Each named turn below is shown by a few rows before and after it. Which turns, in which order, take the first row of each later pair to the second? The first pair is answered.
Q_633:
[  6.9 -27.0   3.9  11.5 -14.2   8.5  -9.9  -0.2 -11.3 -14.8  36.0  25.3
 -10.7 -12.8  18.3   1.2] => [ -6.0  17.8 -15.8  12.7  31.5 -16.7  12.8  17.8   3.4 -12.3  25.0 -11.4
 -19.5 -16.0   7.2 -11.5]
[ -2.9  -6.2   7.0  -6.8 -14.9 -14.4  15.3 -28.2 -16.6   5.3  -2.1 -22.7
   4.4 -25.5 -29.4   4.8] => [ -8.3 -17.0  10.4   7.9 -13.8  -2.0   4.1 -25.3  -5.3  -4.2  23.6  -8.5
  28.4 -23.5   7.8  17.3]
[-12.0  16.0 -16.3  15.5  13.6  -8.4  10.0  16.2   4.4  -0.1   2.8  -7.3
  -0.3  -4.3   0.7  -9.0] => [  2.5  -8.5  -3.9   3.9 -22.4   1.9   0.4   1.0 -13.9   6.5  -7.8  10.6
 -14.7  -3.2 -20.6 -10.7]
[-10.9 -14.4 -18.0   8.1  -6.9   6.0   9.0   6.1 -20.1   1.2   4.4  19.6
 -21.7 -31.2 -26.9  -7.9] => [-16.9 -15.4 -17.3  21.5   2.6  13.7   4.5   9.5  -7.4  -7.2  25.9  24.6
  -1.2 -31.7   6.7   0.8]
Q_864:
[  9.8  -9.6   3.2  17.9  -6.0  16.8  -1.7  10.1   6.5 -13.0  15.7   5.9
   6.2 -21.0  40.0  14.9] => [  4.0  -8.3  -4.5   4.9   9.2  13.9  -2.3   7.5  -0.9  -9.8  25.6   2.1
  28.5 -16.9  33.1  18.9]
[-14.9  -8.7   7.7   8.5 -16.5  -7.9  20.3   8.0   8.6   7.4  -6.3  -2.0
 -23.6 -10.9 -22.5 -21.0] => [-19.7  -5.1   1.2  19.1  -9.1  -6.5  20.5  12.4  14.2   0.8   0.4   2.2
 -22.5 -18.1 -10.6 -19.6]
[-12.7  16.9  -2.5  28.3  -5.8  14.1  -9.5  10.9   3.8   1.9   9.7  -0.6
   0.2 -25.2  13.0  -4.5] => [-16.4  18.9  -7.5  15.6   4.4  13.6 -10.5   8.3  -0.6   6.1  18.5  -4.6
  21.4 -22.0   6.3  -0.4]
Q_997:
[ -2.8   6.1  -8.4 -11.3  11.7  -6.2  17.4 -11.8 -10.8   7.0 -11.9 -10.2
 -23.5  -3.5 -39.9 -22.6] => [ -3.6  -8.2 -11.6  -0.7  -1.6   8.6  10.5 -13.6 -17.7   0.3  -1.9  13.6
 -27.3 -17.5 -33.9 -22.1]
[ -7.3  -4.5 -29.6  10.9   4.1   4.0   3.4   6.1 -22.5   1.2   5.8  17.2
 -15.2 -24.9 -17.9  -6.3] => [-12.8   4.4 -35.2   3.7  24.5  -3.7   5.6   7.3 -18.7   2.8  11.2   5.1
   5.1 -15.2 -14.2  -3.4]
[-6.6 -7.0 -5.3 -1.6 -2.5  0.1 10.2 -1.5  1.2 -9.1 13.8 11.6 -5.1 -7.9
 14.5 -9.6] => [-9.5  1.9 -6.9 -7.1 10.4 -7.4 11.1  0.7  4.9 -5.7 14.2  1.3  5.0  1.1
 13.1 -8.1]
Q_796:
[  2.9  19.4  16.8  -1.8  17.3 -16.5   3.0   3.9  24.1   3.6  -0.2 -41.1
  10.3  27.9  27.1   7.4] => [  9.0   8.8  26.2  -1.0   3.7  -9.3  -3.8   1.2  25.3   3.4   0.1 -32.2
  10.9  32.2  33.3  13.2]
[-11.4  39.2 -20.1   7.6  36.7 -13.0  18.1   8.9   7.8 -10.2  11.9 -13.9
   5.4 -13.1  16.2  -3.4] => [  1.3  28.4   5.6  27.2   3.9  -4.2  12.3   9.7  23.8 -17.5   1.3  -6.8
 -17.3  -5.2  43.4   0.9]
[  7.4  -6.4   5.0  -1.1  -5.2  -1.4  -4.3  -1.6   1.5   3.0 -10.5  -2.9
  -3.6   0.5  -5.8  -1.0] => [ 6.1 -6.9  3.9 -3.9 -4.6 -0.3 -3.2 -1.8 -3.8  4.1 -7.9 -1.7 -0.7  0.9
 -8.6 -2.4]
Q_687:
[  2.6   9.1 -23.3  10.8   8.0  30.7   0.3  -1.4  -9.1 -19.6   9.5  -0.1
   9.8 -34.9   3.2   6.2] => [  9.6  16.8 -11.6  24.0   3.8  28.1   2.2   2.4   7.9 -22.5   4.3 -10.1
   1.7 -24.9  22.5  10.6]
[-19.9  -5.0 -23.9  15.5  25.4   4.1   3.9   6.0   3.7  -4.5  30.4  13.7
  12.5 -31.9  14.7  -3.3] => [ -5.3  -5.6   2.8  28.5   7.1   3.9   2.8  13.2  28.3  -9.7  17.3   4.2
  -1.6 -14.7  43.1   2.5]
[ 17.0   4.0  13.2   4.5 -17.2  -4.9   8.8   4.8  10.2   1.3 -26.7 -37.2
 -24.7  30.3   9.6  -8.1] => [ 17.1 -21.8   4.2 -17.6 -31.9   7.4   1.0 -11.3 -23.5   8.9 -17.6 -12.8
 -13.0  17.4 -23.6 -10.5]
Pairs:
Between the rows of a pair lie two turns.
[-12.7   4.7  -7.5 -27.2  28.9 -18.1   0.1  -3.2  -3.5  11.0  10.0 -26.1
  42.9  16.1  -4.1   4.9] => [ -7.9 -17.7   2.4 -23.5   6.1  -0.4 -14.3 -11.3  -9.6   7.0  20.4  -5.5
  51.7  17.8   6.2  11.8]	Q_633 Q_633
[ -0.2   9.4  16.1  21.0  14.0   5.4   2.0   7.1  37.2 -14.2   7.1 -11.5
  11.1  24.1  43.5  -4.9] => [  8.1   1.7  24.7  28.1 -11.2   9.1   3.8   5.9  32.5 -15.4  -9.0  -3.3
 -17.0  17.2  37.0 -11.7]	Q_997 Q_997
[ -8.1   1.4 -17.5 -19.3   9.6   0.8   1.4   3.8 -26.1   3.5   6.0   2.6
   4.5  -1.8 -28.2 -16.2] => [ -2.1 -17.3  -4.9 -19.9 -10.4   9.5 -10.8  -3.2 -26.4   1.8  14.5  14.2
  14.0   5.4 -16.1  -6.2]	Q_633 Q_864
[  0.9 -13.3   4.2  -4.8  -9.0   2.0  -5.0  -8.2  -6.8  -0.7   0.2   6.2
   0.4   1.2 -10.0   2.9] => [ -0.5   4.4   2.8  -1.3   7.9  -9.1   4.1  -1.3   9.2  -2.3  -5.8 -13.6
   2.6   9.8  -0.2   4.2]	Q_633 Q_997
[ -9.6  17.5 -24.1   5.7  39.6 -11.7  20.6  20.5   0.2  10.0   1.9 -15.0
  12.8  -2.9  -4.8   7.4] => [  6.6  -3.1  -9.8  20.8 -10.1   1.9  18.2  16.5  -8.7   5.1 -21.0  10.4
 -38.8 -19.3 -15.7  -3.4]	Q_997 Q_997
[ -5.2  10.6 -24.2  -7.2  27.1   1.6  -0.2   2.3   0.9 -13.6  31.4   1.2
  41.8  -6.9   8.8  -0.7] => [ 18.8  10.2   0.0 -35.9  -1.8 -12.7   7.2 -11.2  -8.9   7.0 -11.4 -23.0
  11.8  19.5 -32.5  -6.3]	Q_864 Q_997
[  1.1 -12.7   9.4  -4.5 -16.4  12.3  -8.6  -6.0   7.8  -0.8   5.1   6.1
  14.2  14.0  17.2  13.9] => [  0.4  -9.4   2.1 -22.8  -8.0   6.4  -7.1 -12.7  -6.4   9.6   3.3  -2.3
  19.5  13.7  -7.7   8.1]	Q_796 Q_864
[ 12.4   7.5  12.5  -0.5 -16.9   6.2   3.6   6.5   0.0  -2.8 -13.1  17.7
  -6.2   2.9   0.8  -2.9] => [ 1.4  4.5 -1.2 -2.9  0.3 10.1 -2.6  6.6 -8.8 -2.2  5.0 25.6 18.1 -3.7
  0.9  1.7]	Q_997 Q_796
[ 18.5  16.3  11.9 -14.7  -3.0 -11.2  20.3  -2.7  10.3   1.1 -18.0 -36.4
  -8.3   6.9 -12.4   5.6] => [ 15.6   4.7   0.4 -28.1  -4.2  -5.2  14.4 -10.6 -11.2   7.2 -13.5 -22.7
  -0.8  -3.0 -33.9   2.2]	Q_687 Q_687
[ 21.4 -17.3  33.3   1.1 -28.2   7.4 -14.5   4.7  16.6  -4.8   4.8  12.7
  11.4  12.6  32.2   1.2] => [  5.7  -6.5   6.4 -22.2  11.3   1.8 -13.8   1.7   3.8   3.8  23.5   4.8
  52.8  10.7  16.5   4.7]	Q_997 Q_796
[ -0.1  20.4  -4.3  23.4  24.2 -13.8  15.3  17.0  17.9 -17.3  10.1 -21.4
 -13.6  -9.2  14.7  -1.4] => [ 17.2  12.3  12.5  20.2  -4.1 -12.5  15.2   9.2  14.1 -14.1 -13.4 -22.9
 -38.4  -1.7   2.8  -4.8]	Q_796 Q_633
